[[  4   5  12   7  -2   0   5   6]
 [ 21  -6  11   2  42  33   0  -9]
 [  4  17   7 -12  35  -3  15   0]
 [  5  13  10   1  28  66 -10  -1]]
=>
[[  4   5  12   7  -2   0   5   6]
 [ 21  -6  11   2  42  33   0  -9]
 [  5  13  10   1  28  66 -10  -1]
 [  4  17   7 -12  35  -3  15   0]]

[[-31 -25  -1 -36]
 [-57   8 -12 -37]
 [  7  22 -57 -54]
 [ 19 -30  -2  21]]
=>
[[-31 -25  -1 -36]
 [ 19 -30  -2  21]
 [-57   8 -12 -37]
 [  7  22 -57 -54]]

[[  2 -26  10   4]
 [ 52  -7  41 -48]
 [ 33 -13  28 -43]
 [ 51 -15  34 -60]
 [-66 -39   0 -24]
 [  1  -5  11 -48]
 [ 29  17  -1  11]
 [ 18 -13   1   8]
 [  8  27   8 -76]
 [ -2  21 -12 -53]]
=>
[[ 52  -7  41 -48]
 [ 51 -15  34 -60]
 [ 33 -13  28 -43]
 [  1  -5  11 -48]
 [  2 -26  10   4]
 [  8  27   8 -76]
 [ 18 -13   1   8]
 [-66 -39   0 -24]
 [ 29  17  -1  11]
 [ -2  21 -12 -53]]

[[-27  19 -16  -1  33 -18 -44  17]
 [ 24 -34 -10 -14 -18  -3 -17  -2]
 [  8  -8  11  27   5  24 -63 -15]
 [  4   8   3  21   9   6   2 -30]
 [ 11 -30 -27 -56 -21 -20  -6  49]
 [ -9   1  -8  -4  13 -13 -31  13]
 [ 20 -15   8  12 -15   4  -7 -12]
 [ 12  -5  18  35  -2  16 -49 -17]
 [ 14  -4   4  18 -12  12  -3 -18]
 [ 25 -28   6  -5 -21   1 -10   0]
 [ 50 -54   1 -27 -56   8   4  14]
 [ -4  13  -5   0   9   0  25 -12]]
=>
[[ 12  -5  18  35  -2  16 -49 -17]
 [  8  -8  11  27   5  24 -63 -15]
 [ 20 -15   8  12 -15   4  -7 -12]
 [ 25 -28   6  -5 -21   1 -10   0]
 [ 14  -4   4  18 -12  12  -3 -18]
 [  4   8   3  21   9   6   2 -30]
 [ 50 -54   1 -27 -56   8   4  14]
 [ -4  13  -5   0   9   0  25 -12]
 [ -9   1  -8  -4  13 -13 -31  13]
 [ 24 -34 -10 -14 -18  -3 -17  -2]
 [-27  19 -16  -1  33 -18 -44  17]
 [ 11 -30 -27 -56 -21 -20  -6  49]]

[[ -3  -2  -1   5  58  -4 -49 -13  32   0  -7  46 -35  16 -13 -50]
 [ 54  55  -3 -24  12 -34   1 -14   4  18  17  16 -47   3  17 -22]
 [  5  17  -7   6  14  -9  -9  12  -5  38   5  61 -36  34 -11 -45]
 [ -2 -12  12  10  54  -3 -34  -1  44   0   5  52 -12  -7  -8 -43]]
=>
[[ -2 -12  12  10  54  -3 -34  -1  44   0   5  52 -12  -7  -8 -43]
 [ -3  -2  -1   5  58  -4 -49 -13  32   0  -7  46 -35  16 -13 -50]
 [ 54  55  -3 -24  12 -34   1 -14   4  18  17  16 -47   3  17 -22]
 [  5  17  -7   6  14  -9  -9  12  -5  38   5  61 -36  34 -11 -45]]

[[ 16 -32  11 -49 -29 -22 -60  28]
 [-62  42 -57 -63  31  32   0  -6]
 [  5 -20   3  58  -9  65 -70  53]
 [-61  43 -58 -63  30  31   0  -6]
 [ 35 -26  -5  67  22 -38  17  -6]]
=>
[[ 16 -32  11 -49 -29 -22 -60  28]
 [  5 -20   3  58  -9  65 -70  53]
 [ 35 -26  -5  67  22 -38  17  -6]
 [-62  42 -57 -63  31  32   0  -6]
 [-61  43 -58 -63  30  31   0  -6]]
---
[[-41  23  32]
 [-23  39  18]
 [ -9  56  14]
 [-76   5  41]
 [ 23 -27 -22]]
=>
[[-41  23  32]
 [ -9  56  14]
 [ 23 -27 -22]]

[[ 71  15 -22  37 -37]
 [  0  36 -33  -8  41]
 [ 68   8  -8  46 -32]
 [ 23 -18  10  15 -29]
 [ -9  46 -22 -10  39]
 [-47  37  61  -8 -16]
 [-30  -8  -9 -32  46]
 [ 57 -22 -52  22   9]
 [-19   0  15 -11   1]
 [ 29 -13 -44  12  12]]
=>
[[ 71  15 -22  37 -37]
 [ 68   8  -8  46 -32]
 [ -9  46 -22 -10  39]
 [-30  -8  -9 -32  46]
 [-19   0  15 -11   1]]

[[ 14   2   7  -4 -37 -18 -30   5  -4 -29  24 -33]
 [  6   3  34  58   0  23  32   8  25  -4  13  -1]
 [ 27  20  50 -13 -10 -29   8 -11  16  23   1 -34]
 [-13  17  44 -27  27  40 -11 -30 -38  11  55 -34]
 [-29  27   2 -14  -1  13   9 -14 -26 -21  27 -32]
 [ 43  -7 -20  -4  10  12  11 -15 -25 -35 -11 -12]
 [ 19  11  40  26 -28 -41  22 -30  13   8 -21 -19]
 [ -6 -75  31 -20   5  27  48  34  10   7   6 -20]]
=>
[[ 14   2   7  -4 -37 -18 -30   5  -4 -29  24 -33]
 [ 27  20  50 -13 -10 -29   8 -11  16  23   1 -34]
 [-29  27   2 -14  -1  13   9 -14 -26 -21  27 -32]
 [ 19  11  40  26 -28 -41  22 -30  13   8 -21 -19]]

[[ -4   4  12  19]
 [ -4   8  24  28]
 [-65  21 -77 -61]
 [-20  47  34  75]]
=>
[[ -4   4  12  19]
 [-65  21 -77 -61]]

[[ 35 -36   2  -9 -38  22  -9   1]
 [ 45 -40   0 -20 -58   6  25  14]
 [ 34 -26   4  -9 -45   4  22   8]
 [  0  16   8   6  -5  -9  36   0]
 [ 57 -71  -4 -47 -68  13 -13  35]
 [ -3 -10 -16 -30  -4 -16 -20  39]
 [-18   9 -13   1  27 -17 -53  12]]
=>
[[ 35 -36   2  -9 -38  22  -9   1]
 [ 34 -26   4  -9 -45   4  22   8]
 [ 57 -71  -4 -47 -68  13 -13  35]
 [-18   9 -13   1  27 -17 -53  12]]

[[ 15   8 -78   9  -2  -1  12  -1  -5  -2  -2 -19  16   2]
 [ 15   9 -78 -24  26   9  -5 -10  21 -13 -18  18  -7  -2]
 [  7 -25 -78  65 -43  27 -49  54  -3 -45 -27  -7 -74  16]
 [ 19  24 -78 -17  17 -13  40 -25  -5  18   7 -24  56  -6]
 [ 16  14 -78  -9   4  -5   9   6   5   8   8  11   6 -15]
 [ 11  -6 -78  33 -20  12 -15  23  -4 -22 -13 -14 -25   8]]
=>
[[ 15   8 -78   9  -2  -1  12  -1  -5  -2  -2 -19  16   2]
 [  7 -25 -78  65 -43  27 -49  54  -3 -45 -27  -7 -74  16]
 [ 16  14 -78  -9   4  -5   9   6   5   8   8  11   6 -15]]

[[ -2 -60  -1  -6]
 [  8  -1  18   1]
 [-15   2 -35  -3]]
=>
[[ -2 -60  -1  -6]
 [-15   2 -35  -3]]

[[  2  -3  -7  -2   1  -2]
 [  3  -6 -12  -3   3  -4]
 [  7 -24  39  13  27  58]
 [  1   1  13   2   9  15]
 [ 36   8 -71 -35  34 -21]
 [ 19  -9 -26 -20   9   1]
 [  5  -9 -18  -4   4  -5]
 [ 36   1 -19 -40  12  17]]
=>
[[  2  -3  -7  -2   1  -2]
 [  7 -24  39  13  27  58]
 [ 36   8 -71 -35  34 -21]
 [  5  -9 -18  -4   4  -5]]
